In the rows, 128 means zero.
name the system of each run
path 1, Y (11 x 22)
[[133 174 148 162  73 106 169 175 124 150  90 125 166 156 121 106 132 110
  116 187 137 131]
 [155 185 136 115  83 153 143 181 155 175  94 133  82 141 101  87 142 122
  120 103 126 148]
 [171 152 111  76 160 135 161 101 149 162 125 128  90 117  77 130 152 145
  147  70 120 134]
 [131 107  99 130 174 121 112  89 109 165 151 101 111 107  80 179 138 168
  177 127 139  89]
 [ 86 106 119 183 140 109  46 125 123 122 140 114  94 130 142 152 113 163
  149 143  93  78]
 [ 90 106 144 142 136 115 109 142 165  62 133 135 147 123 171 110 104 106
  132 125  48 112]
 [122  90 153  95 120 173 162 160 148  91 143 126 201  94 155 114 112  78
  127 145 125 139]
 [163 107 143 105 103 188 117 145  88 131 139 156 163 108 159 129 132 117
   88 126 206 163]
 [174 157 115 137 127  95 131 100  78 107 121 182 131 161 131 127 136 150
   77 106 185 159]
 [124 174 110 150 126  49 178 122 107 132 108 124 134 187  72 127 120 129
  132 142 144 132]
 [ 77 157 128 135  98 120 139 157 155 191 104  83  86 175  88 110 119 117
  147 140 116 116]]
path 2, S (11 x 22)
[[164 118 105 127 181  89 116  92  91  79 155 168 142 125 111 152 141 170
  108  77 123 104]
 [112 130 140 143 154  98 149  95 112 113 132 128 209 133 109 178 154 138
  147 171 118  85]
 [ 75 146 162 181  68 168  88 154 133 120 109 138 167 131 130 140 123 123
  140 162 130  99]
 [110 137 122 137 102 168 112 130 139 115  71 156 111 148 115  80  58 135
  155  88 100 135]
 [151  90  92  79 153 137 178 115 120 160 105 106 132 127 107  97  56 112
  164 131 138 157]
 [148  80 100 130 121 124 121 152  88 159 178 103 108 101 127 146 114 120
  112 156 209 154]
 [142 127 100 192 137  63 102 139  83  98 155 138  88 142 126 135 145 161
   80 103 150 118]
 [132 141 136 142 169  69 162 142 109 112 103 121 172 180 116 114 154 147
  107 131  81  78]
 [122 124 174 110 120 184 114 176 118 147 109 133 209 138 144 126 150 123
  122 159 110  85]
 [147 122 140 125 106 202  70 120 122 119 103 185 138  96 141 121  97 155
  147  96 130 125]
 [158 119  89 128 144 117 146  66 130 116 107 153 124  88  96 136  64 146
  192 123 119 146]]
path 3, L (11 x 22)
[[136 127 147 156 118 163 160 132 171 134 100  98  94  88 193  87 173 110
  105 144 103 151]
 [146 153 149 143  76 165 181 160 165 110 137 137 130  66 116 120 171 102
   95 100 140 151]
 [125 163 135 146  94 119 162 139 127  87 148 164 166 106  56 159 145 128
  113  75 148 115]
 [ 88 143 120 140 147  84 150 114 107  99 125 135 174 178  57 151 114 137
  144 107 120  85]
 [ 64 115 120 126 172 105 127 115 117 143 112  76 127 208 116 124 118 124
  162 157 123 101]
 [ 80 116 133 111 155 156 112 102 158 152 124  71  71 165 175 117 148 103
  146 149 137 150]
 [134 128 134 109 136 159 136  81 173 117 147 120  76  90 180 127 166 103
  123 128 136 184]
 [175 134 127 151 116 117 179  91 145  96 154 151 136  43 136 148 162 122
  104 129 141 158]
 [149 151 123 199 103  80 186 129 109 115 121 143 166  92  94 143 150 153
   88 129 129 103]
 [100 158 139 171 116 100 171 154 109 141  79 121 157 176  82 108 136 145
   97 108 108  81]
 [ 75 139 145  96 144 165 148 155 132 142  96  95 139 209 101  94 141 109
  132  99 127 106]]
path 4, Y (11 x 22)
[[166 138 142 147 153 126 136 188 101  87 131 140 167 122 109 117 202 150
  105 102 119  80]
 [124 154 135 116 145 140 103 191 106  71 143 125 147 175  89 123 179 118
  165 114 156 110]
 [ 89 154 129  87 136 155  80 123 137  86 140 143 116 189 109 135 124  99
  189 117 168 152]
 [ 87 131 118  97 130 143 115  45 144 120 116 146 123 157 132 140  68 107
  174 133 152 168]
 [111  97 109 150 111 122 151  55 126 164  96 128 130 104 151 130  49 130
  126 166 134 156]
 [148  98 116 188  97 106 162 132 116 175 103 116 114  82 161  99  83 148
   74 151 108 133]
 [174 118 128 146 123  91 172 189 132 148 141 111 116  99 138 100 154 132
   51 114  94 117]
 [153 142 145  97 143 112 146 197 129 143 173 105 137 133 103 140 208 123
   92 109 121  99]
 [126 166 156  91 153 150  83 143 126 125 152 130 138 168 109 166 213 135
  148 118 147  99]
 [111 170 139 115 150 152  76  82 135  93 108 156 137 169 120 149 150 141
  198 130 129 114]
 [106 136 115 142 122 145 114  87 142  89  89 151 142 128 122 119  69 126
  217 153 121 143]]
path 5, U (11 x 22)
[[163 130 109 130 162 114  77  67 110 152 134 131 101 122 164 158 142 155
  169 183 157 139]
 [158 147 132 169 131  96  95 153 142 139 113 108 100 122 185 114 168 144
  142 198  83 111]
 [121 132 149 147 101 131 136 212 169 156 128  98 119 106 130 102 143 119
  112 134  51  86]
 [ 99  99 138 127  97 178 153 169 141 153 146 116 147  76  76 136 107 123
  106  74 117 100]
 [119  98 115 152 124 159 137  85  95  94 144 158 158  82  88 162 107 142
  117  74 179 126]
 [139 129 105 168 168  89 140  67  99  45 124 153 144 141 139 131 137 139
  135 120 156 145]
 [113 160 126 130 164  67 160 123 140  78 119 106 128 201 157  99 159  95
  134 160 118 148]
 [ 84 157 157  74 116 128 135 153 172 160 133  98 116 196 144 114 141  82
  114 144 118 142]
 [116 121 142  67  98 180 101 108 153 206 138 134 108 120 137 146 101 122
  115 113 130 144]
 [179 102 106 138 123 152  99  83 112 181 127 146  99  61 146 148  94 167
  128 132 141 141]
 [198 130 103 204 132  90 129 139  95 127 109 132 100  80 139 116 145 178
  122 147 129 116]]
path 6, U (11 x 22)
[[126 163 163  87 142 122 157 118 145 156 118 142 168 171 117 137 178 138
   83  99  82  90]
 [141 128 144  66 151 186 184  85 163 165 108 116 155  99 115 136 155 113
  160 124 121 133]
 [145 139 128 150  99 179 136  92 145 125 129 125 107  67 141 143 153 111
  161 158 186 176]
 [141 172 110 182  87  99  87 127 157  86 135 162  63 104 137 128 118 134
  152 125 115 154]
 [112 120  90 153 135  58 126 165 144 123 140  99  67 146  92 106  86 133
  148 112  75 111]
 [ 71  94 122 143 141 122 131 157 102 169 149  66 117 162  92 143 137 137
  100 110 147  85]
 [ 95 108 159 117 152 181  96  94 106 139 142 136 153 138 146 158 170 152
   77  84 147  92]
 [171  98 137  97 184 149 141  72 136  93 133 148 158  89 187 128 154 134
  115 121 106 141]
 [168 136 125 138 124  88 196 126 150 104 141 118 145  86 165 117 155  90
  116 186 137 176]
 [120 201 141 151  57  85 162 149 165 136 126 148 119 135 106 135 136 101
  105 136 125 153]
 [102 166 118 110 111 128 137 100 160 166 105 138  90 153  55 126  87 140
  155  79  98 118]]
path 7, L (11 x 22)
[[130 149 151 120  90 173  66  82 155 128 123 198 132  99 149 152 100 144
  134 110 100 130]
 [161 107 113 119 120 145 155  97 123 126  97 161 181  77 107 128  47 132
  173 143 119 139]
 [137 104  88 178  99 111 124 163  80 150 117 115 119 119  96 122  69 141
  150 154 182 132]
 [135 149 105 148 114  88  94 158 109 140 117 139  59 186 121  91  85 145
  107  98 125 141]
 [167 125 123  34 160 105 141 140 134 153 135 143 123 172 141  98 101 115
  104 109 103 155]
 [177 101 134  70 157 149 107 146  92 159 170 128 159 119 151 156 166 134
  106 147 175 130]
 [164 132 140 162 141 145  52 120  96 107 131 162 136 109 172 146 172 174
  123 139 128  99]
 [159 126 138 150 126 129 115 155 148 107  93 147 159  93 155  95 107 142
  157 153  44  96]
 [124 108 133 135  78 157 132 207 143 178 127 106 147  93 101 113  81 112
  144 154 113 109]
 [ 93 129 126 134  72 165  72 158 122 151 149 152  95 133  85 142  81 136
  117  75 161 125]
 [124 116 107  82 144 120 107  87 116  95 133 180 132 157 112 127  49 133
  140  72 123 149]]
path 8, S (11 x 22)
[[123 115 148 191  95 164 150 103 115 171 102 117 159  70 151 150 146 142
   97 172 157 119]
 [149 150 122 210  95 144 142 156 125  81  80 136 100  99 131  74 140 138
  134 123 137 140]
 [165 149 107 102 148 117 173 181 134  84 109 125 134 154  84  77 119 105
  181 110 113 142]
 [130 114 127  50 137 147 106 181 115 146 184 117 151 152  83 154 127 106
  152 124 171 129]
 [103 114 119 130 139 135  49  94  95 146 167 146  97 145 119 178 126 165
  113  93 161 107]
 [107 118 115 171 165  81 119  55 120 136 100 120 121 146 150 143 117 169
  127 150  83  94]
 [117 107 149 166 105 113 157 158 142 145  99  97 173 113 170 107 114 113
  121 206  79 109]
 [147 116 145 132  72 165 124 204 136 109 120 153 141  95 151  81  95 107
   90 110 120 147]
 [176 121 104  85 144 141 167 113 113 102 127 168 136 114  90 106  96 130
  120  49 142 156]
 [147 119 111 104 163 123 170  86  94 134 150 115 161 118  81 170 159 134
  151 134 199 135]
 [ 90 151 130 192 112 121  79 135  99 121 143 113 114 144 113 169 171 143
  143 162 187 109]]
path 9, Q (11 x 22)
[[105 119 128  98 111 158 113 147 155 123 130 158 133 122  83 122  67 134
  136  52  73 103]
 [106  63 103 116 168 173 134 119  85 117 130 108 145 127  90 122  91 139
  143  76 163 109]
 [125 105 115 171 139 126  94 153  54 112 126 112 131 169 135 123 134 137
  118 147 206 126]
 [164 176 131 126 144  78 104 149 108 102 111 151 123 206 167  97 154 134
  119 157 130 137]
 [164 157 144  52 150 110 171 116 162 150 115 128 156 159 152 110 147  95
  146 166  97 150]
 [143 130 151  80  94 178 128 126 159 184 143 136 165  76 125 163 118 105
  153 166 137 139]
 [168 116 121 158 102 165  84 114 122 147 130 167 119  47 122 159 103 175
  137 110 121 111]
 [154  95  94 201 155  98 154 121 105 107 104 117 120  78 113 110 113 173
  129 112  93  92]
 [ 89 117 126 182 129  87 165 198 116 109 123  72 145 152 105 104 133 113
  127 152 113  90]
 [ 77 151 155 106 117 137  84 197 140  97 150 130 138 198 119 123 147 103
  133 113 112 102]
 [110 116 141  51 175 169  86  90 136  89 143 152 147 169 152 138 128 115
  154  97 128 138]]
path 10, V (11 x 22)
[[ 95  90 115 185 109 101 106 158 115 175 148  91  83 114 137 130 101 152
   80 126 106  96]
 [101 105 128 121 156 121 112 152 140 124 136 103  72 165 152  90 135 130
   79  66  82 112]
 [109 106 131  74 179 154 159 107 145  89 157 102 115 143 146 111 176  96
  106  82 144 152]
 [114 144 143 130 128 150 140  69 147  77 159 137 133  99 158 164 189  99
  126 140 175 172]
 [134 176 134 179 101 110 158  55 153 114  87 157 129  97 152 138 141 134
  139 165 117 154]
 [137 147 121 163 100 109 196 110 144 195  66 105 125 114 112 107 106 136
  130 165 100 129]
 [125 122 111 134  87 141 138 176 135 217 124  84  71 115  97 117 110 129
  118 131 144 131]
 [145 111  93 123 134 123  83 162 130 140 160 114  33 122 115 114 104 138
  133  77 131 141]
 [147  88  91 114 192  80 136 106 124  78 176 110  99 120 133 130 129 131
  128  93 119 134]
 [101 107 138 145 164  91 154  88 132  91 174 106 152 107 151 171 187 118
   90 138 125 115]
 [ 83 160 173 160 116 140 133  81 172 134 114 122 132 122 169 147 191 130
   94 141  89 111]]
path 11, V (11 x 22)
[[ 91 138 140 149 131 180 132  86 134 131  72 143 121 144 111 104 122 157
  114  54 104  97]
 [ 87 110 116 126 146 177 164  93  98 134  87  99 129 171 107 102 115 119
  141 104 191 145]
 [ 92 137 113 152 102 117 110 131 111 106 145 113  95 167 135 128 118  97
  143 161 211 179]
 [136 167 113 129 108  44 116 125 150  98 148 151  97 168 150 122  91 105
  138 166 114 172]
 [165 131 129  69 133  63 172 124 155 170 151 133 156 130 139 134 104 108
  109 164  84 142]
 [175 110 148  97 117 146 115 142 136 201 164 128 137  71 154 161 148 137
   84 146 120 117]
 [184 112 132 149 137 172  85 140 121 134 117 150  98  69 163 115 157 176
  114  99 102 107]
 [155 106 116 163 175 154 170 140 109  84  92 108 132 102 109  84 160 153
  148  87 117 103]
 [ 77 138 130 176 128 142 165 150 123  91 132  89 140 131  64 140 179 118
  140 105 168 101]
 [ 57 176 132 145 102 118 101  92 151 114 131 140 102 175  79 165 132 127
  152 102 136 116]
 [ 90 127 119  89 142 111 118  50 138 155 107 131 119 185 128 137  66 126
  164 139 113 142]]
path 12, Q (11 x 22)
[[ 89 117 144 134 133 107  89 132 103 128 170 122 110 174 165 150 161 128
   46 107 160 122]
 [127 150 154 114 143 120 150  76 122 110 119 151 141 167 180 118 175 123
   55 100 135 148]
 [130 157 152 120 107 150 198  79 148 127 104 140 153 122 150 124 167  91
   99 138 167 179]
 [140 181 134 141  61 152 152 115 157 135 122 157 107  87 100 138 136 110
  133 124 173 178]
 [153 164  93 150 113 111 136 103 156 133 135 141  57  85  68 142 123 147
  161  85 125 146]
 [109 113  89 157 149  81 153 111 137 161 150  75  69 116  74 152 128 148
  147 114 122 107]
 [ 68 118 131 164 128 104 103 147 128 174 155  70  82 157 124 150 156 139
   99 128 125  91]
 [ 88 123 153 127 146 140  92 125 143 138 137 109  94 166 179 120 179 129
   63  90 104 111]
 [109 107 150 103 148 158 160  89 146  97 138 122 132 131 194 107 168  94
   69 106 133 166]
 [122 135 141 136  85 142 167 104 136  95 143 153 146  98 158 139 134  84
   80 135 187 192]
 [146 179 119 150  73 101 151  99 138 106 129 186 115 113  91 143 112 122
  105  94 162 175]]

runs to name
path 13 (2 x 22)
[[166  79  96 118 178  84 166 172 126 126 155  69 108 105 133 103 129 122
  140 147 105 124]
 [108 112 144 141 124 115 124 172 157 104 201  98 119  80 123 164 184 112
  100 113 107 104]]

V
path 14 (2 x 22)
[[130 135  94  98 161  92 155 117 150 130 108 108 103 161  85 106  85 118
  208 135  99 136]
 [ 77 119 124 145 121 154 106 151 115 170 128  66  98 168 118 135 141 113
  153 167 188 129]]

U
path 15 (2 x 22)
[[110 110 137  60 136 135 199  98 157 113 152 128 169 127 121 135 122  79
   99 102 137 160]
 [131 138 148 131  86 155 121  79 125 144 156 166 139  93 151 175 147 119
   73 132 190 165]]

V
path 16 (2 x 22)
[[110 158 153  92 129 161 148 126 164 188  93 118 121 154 107 119 153 139
  119  92  67  90]
 [119 101 125  80 149 221 115 109 132 170 121 106 102 119 119 126 125 128
  164 100 165 143]]

V
path 17 (2 x 22)
[[151 141 113 163 119 106 102 169 130 107  81 148 112 138 126  77  76 151
  165 137  69 113]
 [137  94 111  85 159 117 153 188 135 123 124  97 144 152 107  81  82 107
  169 129  82 115]]

Q
path 18 (2 x 22)
[[ 99 140 130 151 107  68 117 115 184 134 149 107 100 120 161 144 113 107
  147 190  72 132]
 [119 107 139  97 112 121 153 120 184 178 131 114 122 101 158 119  86 114
  105 134  49 126]]

V
path 19 (2 x 22)
[[175 117  99 152 164  79  83 165 106 129 130 117  74 137 152 100 119 167
  134 134  87 104]
 [140 104 133 131 152 106 136 216 110 157 152  78 140 136 121 118 164 134
  103 140 105  78]]

U
path 20 (2 x 22)
[[134 112 125 171  93 139 162 170 103 200 110 106 151  90  91 131 119 155
   95 135 132  89]
 [138 146 143 168 123 160 107 200 115 125 114 123 116 126  99 106 181 158
  110  75 109  77]]

Q
path 21 (2 x 22)
[[145 128 119 115 121  72 197 127 138 160 152 100 166 112 111 152 126  99
  127 196 139 143]
 [109 152 150 175  62 141 113 192 122 145 155 127 110 121 118 143 164 124
   66 116 171 125]]

S
path 22 (2 x 22)
[[139 164 111 124 154 108  76 135 107 127 124 117  76 198 136 115 156 135
  168 154 170 147]
 [144 134 113  93 165  82 119 139 149  97 151 105 125 152 140 122 128  98
  204 192 109 141]]

V
path 23 (2 x 22)
[[101  74 123 166 143 121 148 152 118 184 118  61 106 116 139 110 121 147
   89 126  95  83]
 [120 102 157 156 123 177 147 151 107 148 127 118 142 105 136 124 178 148
   42  74 142 100]]

U
path 24 (2 x 22)
[[139 140 126 122 128  72 119 123 134  63 170 145 156 135 167 148 126  90
  149 195 144 167]
 [ 96 158 138 129  89  62 129 127 160 139 130 138 140 173 144 136  86 100
  130 186  85 134]]

U
path 25 (2 x 22)
[[162 148  99 169  90  88 163 187 131 128 140 112  67  96  90 107 131 120
  114 120 148 153]
 [140 140 114 115 154  96 161 190 120 116 151  97 103 160  69 110 168 126
  107  69 126 110]]

S
path 26 (2 x 22)
[[129 102  96 149 150 102 149  95  69 168 137 101 120 141  87 158 124 151
  114 130 202 128]
 [128 135 112 166 173  92 115 100  96 115  98 123  80 182 160  94 153 162
   98 109 129 122]]

L
path 27 (2 x 22)
[[110 131 120 157 113 110 142 143 171 162 164  84  53  90  98 149 165 129
  115 104 104 112]
 [ 97 109 133 128 130 134 162  91 154 135 153 125 111 101 112 145 139 138
   65  50  97 111]]

L
path 28 (2 x 22)
[[136 115 131  98 134 123  71  59 123 139 152 172 105 136 182 152 104 140
   86 113 131 154]
 [147 144 127 147 130  69 170  43 141 155 115 145 135 113 156 146 127 140
   98 167 109 147]]

S
path 29 (2 x 22)
[[134 142 166 126 128 178 183 112 130 141  76 129 196 122 170 110 180 115
   99 152 133 125]
 [161 170 150 104  93 182 161 127 164  99  97 170 143 102 143  97 141 100
  130 116 128 173]]

U
path 30 (2 x 22)
[[118  79 111 103 105 135 131 135 124 175 167 128 122  85  87 154  57 132
  106  90 135 125]
 [144 102 104 172 136 114 127  72  65 149 130 146 143 105 106 167 112 177
   97 115 180 114]]

U
path 31 (2 x 22)
[[137 138 133 165 144 156  69 136  75 141 128 134 127 135 110 158 181 177
  130 125 172  83]
 [131 139 131 149 160 139  94 128 144  88  82 143 112 144 143  91 128 153
  167 101  50  91]]

L
path 32 (2 x 22)
[[102 126 123 142 155 129 136 125 118 165 143  69 132 132  78 170 171 133
  173 163 168  92]
 [ 72 120 138 183 115 144  49 170 124 123 139  91  86 143 149 128 146 135
  142 145 123  95]]

S
path 33 (2 x 22)
[[123 128 146  93 146 158 142 165 165  74 142 106 112 142 169  82 178  79
  126 112 129 160]
 [143 160 138 103 112 146 166 112 170  63 155 155 138  91 119 142 161  88
  146 110 147 175]]

V
path 34 (2 x 22)
[[164 155 102 148 138  99 127  89 165 125 126 125  37 105 142 119 146 143
  148 116 110 160]
 [122 104 103 134 136  69 182 120 164 160 162  71  81  93 128 134 129 108
  118 150 105 144]]

Q
